One vector is turned by the same rotation once a tick. Each row is the vector after some number of ticks, and that number follows the row.
The counts run from 0 to 139.
109  161  124  118  135  117  117  126  129  147  119  134  121  115  143  156  90  157  139  119  111  90  153  172  156  138  130  132  84  159  133  160  160  139  138  121  118  162  97  132  127  123  113  151  150  90  147  148  119  135  122  157  132  129  119  130  114  166  146  142  139  121  125  122  117  112  111  131  133  123  114  113  117  109  141  140  129  110  148  148  113  146  140  193  147  150  126  124  139  139 -> 101
87  154  98  93  134  125  100  133  143  107  109  127  122  110  148  158  95  154  153  129  121  103  146  146  145  151  140  107  79  149  103  138  148  149  121  94  118  135  106  159  133  131  135  139  153  104  144  132  115  118  142  154  141  152  120  148  149  148  123  140  119  138  127  109  105  118  105  117  133  130  126  93  119  136  137  158  147  100  162  111  119  147  180  159  130  137  148  116  129  116 -> 28
85  169  100  105  138  138  97  141  143  127  111  120  123  111  155  165  90  158  144  129  130  101  156  150  168  144  145  108  93  147  126  163  137  142  135  107  136  148  105  151  125  128  143  148  154  94  134  126  126  129  127  122  127  152  115  148  144  153  131  147  113  129  132  114  109  117  85  128  136  133  118  108  97  139  145  143  147  85  145  133  112  148  153  150  139  151  128  107  129  136 -> 126
87  181  96  112  130  142  107  112  140  120  140  120  124  108  151  161  106  156  144  119  125  112  170  161  133  140  147  118  95  142  126  179  155  142  129  121  152  145  103  150  131  124  136  147  132  114  123  151  117  118  124  117  130  145  100  158  118  149  127  159  137  128  129  113  99  104  108  126  139  118  118  117  101  155  159  147  150  106  148  118  116  143  156  158  139  134  139  113  126  128 -> 8
92  152  126  91  131  108  126  122  132  85  111  104  114  106  138  168  93  153  161  121  114  102  164  162  158  145  137  108  106  134  105  155  151  152  132  118  133  140  100  126  130  131  114  162  145  115  131  147  116  100  122  132  166  154  129  146  132  123  113  135  107  132  112  113  102  118  112  123  144  116  126  110  119  130  123  144  141  120  135  135  134  147  166  172  137  140  159  110  154  135 -> 115
91  174  126  106  136  114  113  111  142  114  122  110  117  118  136  161  103  167  152  107  110  98  165  164  169  150  127  116  104  130  130  157  146  140  141  136  139  171  93  124  148  129  121  164  139  92  121  149  124  122  120  132  134  147  113  140  112  156  125  158  129  138  137  109  105  118  121  126  151  125  123  116  124  130  147  134  139  111  140  146  121  146  151  173  136  149  139  118  144  144 -> 39
103  158  116  113  124  115  113  125  141  102  121  109  127  125  156  171  109  169  132  129  119  112  180  164  135  155  125  106  88  146  110  152  159  141  122  138  99  139  111  124  150  145  122  141  150  89  138  132  127  111  107  133  145  134  120  121  114  141  128  159  111  131  129  132  115  107  100  101  142  132  110  119  111  127  134  124  140  96  156  141  127  150  150  185  135  138  139  136  148  123 -> 0
98  154  95  108  127  131  103  148  157  130  124  111  125  118  149  173  93  143  141  129  130  111  156  167  139  153  152  113  89  161  128  166  151  153  134  129  115  139  101  142  127  122  140  152  143  96  141  133  119  127  116  133  123  140  121  146  141  144  136  147  112  132  128  127  121  100  89  117  121  140  107  124  92  140  142  144  148  86  136  141  123  140  160  167  147  140  135  120  129  139 -> 124
99  160  113  117  124  140  97  112  148  117  127  129  123  113  143  141  104  168  145  126  112  119  155  167  136  142  122  121  90  145  129  158  168  126  114  108  137  157  89  143  132  130  135  140  127  100  128  171  108  113  125  135  132  147  103  149  119  155  131  155  139  131  116  101  111  103  110  126  138  118  133  99  117  137  140  159  165  113  162  103  122  143  155  169  137  125  140  116  112  118 -> 106
96  157  107  104  142  128  107  124  121  134  123  130  125  107  158  149  100  163  134  121  112  99  170  157  132  137  127  121  79  144  131  165  162  146  133  109  125  143  99  139  119  144  117  137  156  105  147  131  123  116  133  137  137  117  110  148  135  156  135  153  142  117  133  124  115  96  99  113  123  112  119  98  103  137  158  129  148  103  160  119  123  156  153  172  149  140  122  114  125  119 -> 67
116  151  129  121  122  128  108  113  136  116  115  134  118  122  135  156  96  171  141  137  115  101  144  180  165  142  118  112  102  155  117  139  167  125  119  115  124  164  91  129  145  120  130  148  143  91  132  171  115  124  113  151  145  162  119  131  103  154  129  144  124  132  106  97  109  122  126  136  145  124  126  116  130  109  127  160  148  117  140  130  125  138  146  193  126  143  147  121  135  130 -> 138
111  148  129  114  135  126  111  114  114  127  104  131  114  112  141  156  93  166  139  136  115  90  146  179  169  140  127  118  105  146  134  146  169  144  130  117  133  158  81  121  125  128  130  147  156  101  129  162  127  123  125  146  151  147  121  153  112  149  128  139  137  125  120  89  108  112  134  132  135  118  131  116  113  128  140  151  152  116  128  133  143  145  153  188  132  150  146  100  126  140 -> 136
115  153  130  127  123  139  135  137  121  133  101  110  128  104  139  172  81  165  138  137  127  101  155  172  159  134  133  119  101  170  129  172  164  130  145  120  133  142  99  130  128  100  124  149  152  111  132  139  119  111  119  137  154  152  127  158  115  138  135  126  127  117  105  111  102  112  109  152  141  118  120  121  101  123  128  159  134  124  130  138  116  139  143  172  140  128  127  115  137  155 -> 14
113  143  113  111  138  112  116  122  111  113  109  123  115  104  154  167  97  138  139  145  123  101  159  180  132  143  142  111  94  143  106  160  163  157  120  110  115  113  109  129  119  124  119  138  177  108  143  143  115  115  117  147  153  144  132  146  121  130  129  139  108  132  115  124  99  103  125  110  129  115  112  136  103  127  126  142  132  109  129  130  149  128  162  191  128  145  151  111  143  141 -> 56
88  163  125  100  136  110  119  114  131  116  126  110  120  113  146  163  98  157  148  107  109  94  161  171  162  147  136  116  106  129  134  155  161  155  145  141  137  163  92  115  134  135  121  159  142  102  124  151  129  124  119  134  145  141  114  147  117  151  119  147  127  130  143  102  114  105  129  121  142  121  122  117  119  137  156  132  135  110  136  141  131  161  154  175  144  150  146  115  144  143 -> 38
96  156  117  112  125  139  96  108  133  115  123  129  125  108  149  143  106  176  149  128  116  110  166  162  138  139  121  110  90  140  121  158  172  125  114  101  137  154  92  143  131  141  131  130  136  103  128  164  116  110  125  133  144  145  116  151  126  156  125  156  139  130  122  107  110  118  117  128  138  117  131  85  113  128  132  158  159  114  163  103  129  143  152  159  136  130  134  106  119  118 -> 107
102  146  118  107  122  143  108  146  137  123  107  105  125  107  144  154  96  151  146  139  123  110  160  166  146  139  138  110  100  149  120  175  165  132  121  112  137  144  85  132  120  120  136  161  138  116  133  156  115  101  114  113  151  150  120  164  140  135  129  134  121  121  104  113  115  103  91  139  129  114  135  112  97  136  122  154  168  105  143  117  129  141  160  160  146  128  129  98  118  133 -> 48
92  158  111  105  128  136  113  108  114  106  114  137  132  103  159  171  109  168  145  134  123  106  167  149  138  138  122  98  90  143  104  142  157  137  130  105  132  134  116  149  140  136  125  118  172  101  141  120  132  115  131  141  155  138  122  141  132  147  116  148  123  118  129  113  104  125  101  109  144  126  113  93  102  125  149  151  137  107  159  113  111  160  150  165  133  134  138  122  146  116 -> 31
97  163  113  114  125  146  117  130  119  104  108  131  114  112  137  157  100  147  149  146  121  111  158  166  147  127  135  110  103  146  97  166  160  121  118  101  153  140  96  142  140  103  132  152  151  114  129  153  120  107  118  114  157  164  122  141  125  132  120  128  120  112  80  108  104  132  94  134  137  115  114  120  102  124  113  162  151  110  136  118  103  131  153  171  127  128  144  107  138  128 -> 51
118  151  113  116  128  121  121  118  115  108  115  132  118  110  153  167  100  137  136  144  123  111  158  184  126  135  145  117  85  149  98  168  167  146  119  114  114  111  111  133  127  111  122  144  171  113  141  149  109  107  122  145  152  146  119  139  112  119  131  137  111  120  103  123  94  106  115  115  130  112  109  141  105  129  124  143  133  114  129  127  130  126  163  196  129  134  155  122  143  139 -> 55
91  162  99  105  133  131  106  112  145  116  134  148  118  108  159  162  97  159  149  131  121  108  161  162  138  136  136  115  82  149  121  151  155  137  136  100  115  143  122  153  124  143  124  122  159  88  160  130  120  129  126  142  133  130  106  122  121  162  135  147  113  125  138  135  109  111  97  118  143  117  109  100  110  115  142  143  130  92  172  130  118  147  144  174  135  144  131  128  140  128 -> 64
115  171  124  128  140  120  108  112  116  126  116  136  114  124  155  164  104  173  120  135  117  100  167  174  158  139  121  118  96  145  120  150  158  135  138  125  121  148  110  128  140  134  120  146  168  91  138  136  131  128  114  136  140  135  111  120  100  147  134  158  125  112  117  114  101  103  104  115  138  121  108  125  117  112  147  133  138  91  145  140  110  152  132  194  126  146  132  134  137  128 -> 98
106  179  106  126  134  141  127  115  111  132  122  141  117  108  154  164  89  155  125  130  120  105  165  168  131  124  134  128  91  165  119  175  165  132  139  110  140  134  114  150  121  114  122  142  167  114  140  139  123  113  128  135  145  133  103  144  106  142  142  144  137  97  108  112  96  107  101  137  132  107  111  124  100  130  149  150  129  113  148  122  95  144  139  182  136  129  125  126  129  135 -> 131
100  143  128  98  113  129  123  133  146  111  122  116  119  112  129  164  104  148  164  131  117  106  162  179  147  139  143  113  106  147  120  173  167  129  130  122  127  160  87  117  133  125  126  156  135  101  145  169  113  120  110  124  154  146  131  133  130  142  124  131  113  127  111  128  130  129  98  130  129  125  111  112  96  108  110  145  152  117  139  137  141  136  148  175  153  142  134  110  146  139 -> 81
98  157  102  117  126  123  109  147  158  129  121  100  132  115  149  174  92  141  145  126  129  107  159  163  138  148  153  110  79  163  124  173  145  153  133  120  108  136  110  146  126  119  131  151  145  97  148  129  114  130  123  139  120  142  122  141  140  144  140  149  110  139  133  140  111  107  94  123  131  135  103  123  95  130  137  145  128  98  143  146  124  134  161  171  144  140  140  123  138  145 -> 123
112  149  121  115  117  136  115  102  137  108  125  148  122  119  137  162  103  171  146  142  113  109  150  182  140  138  125  114  105  153  118  147  177  121  116  116  127  160  92  126  138  125  138  133  138  90  139  179  112  125  113  145  150  152  118  128  102  156  127  137  117  128  117  103  115  128  123  127  138  124  112  109  112  105  118  160  150  116  149  128  133  137  142  194  135  143  145  115  133  134 -> 139
94  140  121  84  125  122  133  127  131  90  119  107  114  105  137  166  96  145  160  126  116  107  164  170  143  138  139  111  100  140  108  160  165  152  133  122  129  139  100  120  124  129  123  154  148  118  136  150  117  95  118  134  169  149  131  154  135  121  116  131  110  123  106  115  115  111  115  124  137  110  126  110  109  134  124  148  139  127  136  122  142  150  169  176  147  132  151  106  147  134 -> 114
93  152  120  105  129  117  135  109  105  111  129  127  128  108  156  181  100  155  139  121  123  98  169  166  136  132  129  115  93  153  118  156  173  154  145  131  123  139  112  130  128  138  114  127  166  107  146  126  128  113  123  146  164  121  121  145  119  139  128  136  131  107  126  124  114  114  113  115  138  113  103  114  100  128  152  141  123  111  149  131  116  159  147  182  150  135  131  132  152  134 -> 34
98  163  118  116  123  133  130  87  131  105  133  124  120  103  146  166  101  174  149  119  116  111  165  172  133  132  131  115  104  146  124  163  176  136  137  127  145  144  103  130  131  129  121  130  137  117  123  158  116  106  124  140  154  147  110  153  101  141  121  140  129  123  124  105  100  114  134  138  155  109  125  109  113  134  150  163  137  131  146  121  133  143  147  175  139  131  147  117  139  138 -> 74
100  167  104  110  140  127  113  105  126  109  123  141  108  110  167  173  95  166  135  136  122  103  164  172  155  138  130  112  105  137  117  140  158  151  140  114  135  141  118  132  124  141  139  132  174  99  135  135  133  123  122  130  147  146  105  137  106  147  123  148  104  113  131  107  101  98  111  119  144  114  118  128  108  135  152  137  131  94  142  132  128  154  142  188  125  149  143  114  134  138 -> 96
92  158  97  102  134  126  123  121  124  118  114  134  116  103  153  185  86  144  147  133  136  102  145  161  159  138  147  109  101  157  113  143  151  154  150  111  132  130  117  146  123  116  141  136  171  103  144  122  127  121  135  150  141  152  122  155  131  138  122  121  108  125  130  107  101  116  106  133  142  121  111  123  102  131  146  158  123  105  139  130  121  151  163  168  133  144  149  118  141  150 -> 93
99  152  106  116  119  128  112  122  136  121  134  118  123  114  153  178  107  138  150  132  133  106  172  178  123  142  150  109  94  152  113  178  162  146  120  127  111  130  108  131  141  123  129  136  153  94  151  143  113  131  111  135  129  136  132  129  125  144  133  148  113  137  132  144  115  121  107  107  135  137  84  130  88  123  131  142  131  102  138  142  133  127  152  185  148  144  138  128  152  147 -> 121
110  161  118  116  133  127  105  115  133  111  110  146  107  112  143  142  107  159  145  149  111  106  166  180  157  139  127  114  109  127  107  157  156  127  112  97  126  143  100  132  127  132  125  149  162  96  142  162  113  127  109  128  147  153  126  123  119  150  126  147  97  129  111  120  106  111  112  119  136  115  121  114  115  108  114  136  154  107  143  132  145  123  139  193  121  152  136  98  138  133 -> 20
94  166  116  113  134  124  123  112  116  107  115  128  132  112  153  171  106  173  137  125  120  103  170  149  134  135  122  107  81  154  101  145  162  135  136  113  127  134  117  147  143  128  117  124  169  105  140  113  129  107  130  141  157  132  119  138  121  143  124  145  129  114  121  122  98  129  100  114  147  123  109  104  106  122  144  150  125  107  162  122  98  160  150  175  135  126  135  134  156  118 -> 32
105  158  115  131  112  145  118  126  149  132  133  117  134  109  143  157  104  164  143  130  120  114  172  181  121  136  137  122  91  165  133  191  171  115  125  123  126  144  101  136  131  117  120  141  121  101  134  158  108  112  111  124  130  141  116  145  111  151  149  152  128  130  123  137  119  106  105  133  135  125  108  114  100  126  137  152  144  116  152  129  119  125  140  176  144  128  122  120  132  142 -> 44
